Each path below is one point turned by a fixed rotation once a step. After each direction that follows a path, write how fast that rotation turns it, in deg/step (0 if it stays still).
Each turn is a multiple of 5 degrees from 10 to 175, or 0.
path 1
[-0.99 -2.94 -2.30 -1.43 -3.02  0.82 -4.59  2.80  0.82  0.32 -3.89 -0.63
  1.08 -1.48 -1.73  0.10]
[-2.65 -1.79  2.34  0.79 -2.58 -0.19 -3.59  1.19  2.72 -1.82 -2.36 -0.91
  2.01 -3.61 -1.15  0.99]
[-2.67 -3.89 -1.78 -1.36 -2.47 -0.04 -2.58  1.07  0.41 -0.90 -4.19 -1.28
  1.11 -1.21 -3.11 -0.60]
[-2.18 -3.62  2.21  2.03 -2.17 -0.33 -3.92  0.36  3.54  0.07 -2.68 -0.25
  1.84 -1.37 -1.62  1.18]
[-4.25 -3.17  0.57 -1.15 -1.63 -0.40 -0.85 -0.50  1.45 -1.47 -3.95 -1.95
  1.07 -1.18 -3.67 -0.52]
[-1.36 -4.00  1.09  0.71 -0.83 -0.18 -3.72  0.61  3.48  1.42 -3.30 -1.11
  0.98  1.68 -2.89  1.43]
[-3.88 -1.56  3.23 -1.26 -0.45  0.20 -0.56 -0.56  2.59 -1.93 -3.58 -2.64
  1.23 -0.88 -3.52  1.05]
[-1.13 -2.65  0.20 -1.65 -0.51  0.60 -2.88  1.33  2.48  1.53 -4.45 -2.07
  0.30  2.56 -3.60  1.55]
[-2.45  0.03  4.11 -0.68  0.15  0.73 -2.33  0.94  3.68 -1.16 -3.29 -2.62
  1.21 -0.49 -2.06  2.63]
[-1.73 -0.73 -0.14 -3.55 -0.45  1.59 -2.72  2.32  1.15  0.05 -4.76 -2.84
  0.28  0.91 -2.95  1.23]
[-0.43  0.20  3.10 -0.66 -0.36  1.36 -4.42  2.38  3.40 -0.16 -2.85 -1.76
  0.90 -1.08 -0.98  3.14]
[-2.20  0.36  0.16 -4.00 -0.91  1.54 -2.21  2.38  0.20 -1.80 -4.31 -2.96
  0.39 -1.79 -1.99  0.95]
[ 0.19 -0.97  0.54 -0.86 -1.67  1.26 -5.46  3.32  2.17  0.78 -3.14 -1.03
  1.11 -1.09 -0.87  2.16]
[-2.72  0.27  1.33 -1.97 -1.96  0.96 -2.81  2.15  0.90 -2.78 -3.16 -1.89
  1.33 -4.35 -0.79  0.70]
[-0.85 -2.79 -1.40 -0.92 -2.81  0.90 -4.92  2.96  0.58  0.53 -3.56 -0.57
  1.05 -1.58 -1.40  0.60]
[-2.90 -1.49  2.10  0.68 -2.65 -0.31 -3.36  1.21  2.24 -2.44 -2.52 -0.91
  1.75 -4.39 -0.94  1.03]
Speeds:
[ 1.50 -0.73  0.34  1.46 -0.02 -0.11 -1.76  0.68  1.04  1.67  0.43  0.92
  0.07  0.96  0.59  0.84] => 155
[-0.70 -1.74 -1.04  1.57 -1.53 -0.97 -0.17 -0.54 -0.47 -0.43  0.30  1.08
  0.52 -1.31  0.00 -1.09] => 25
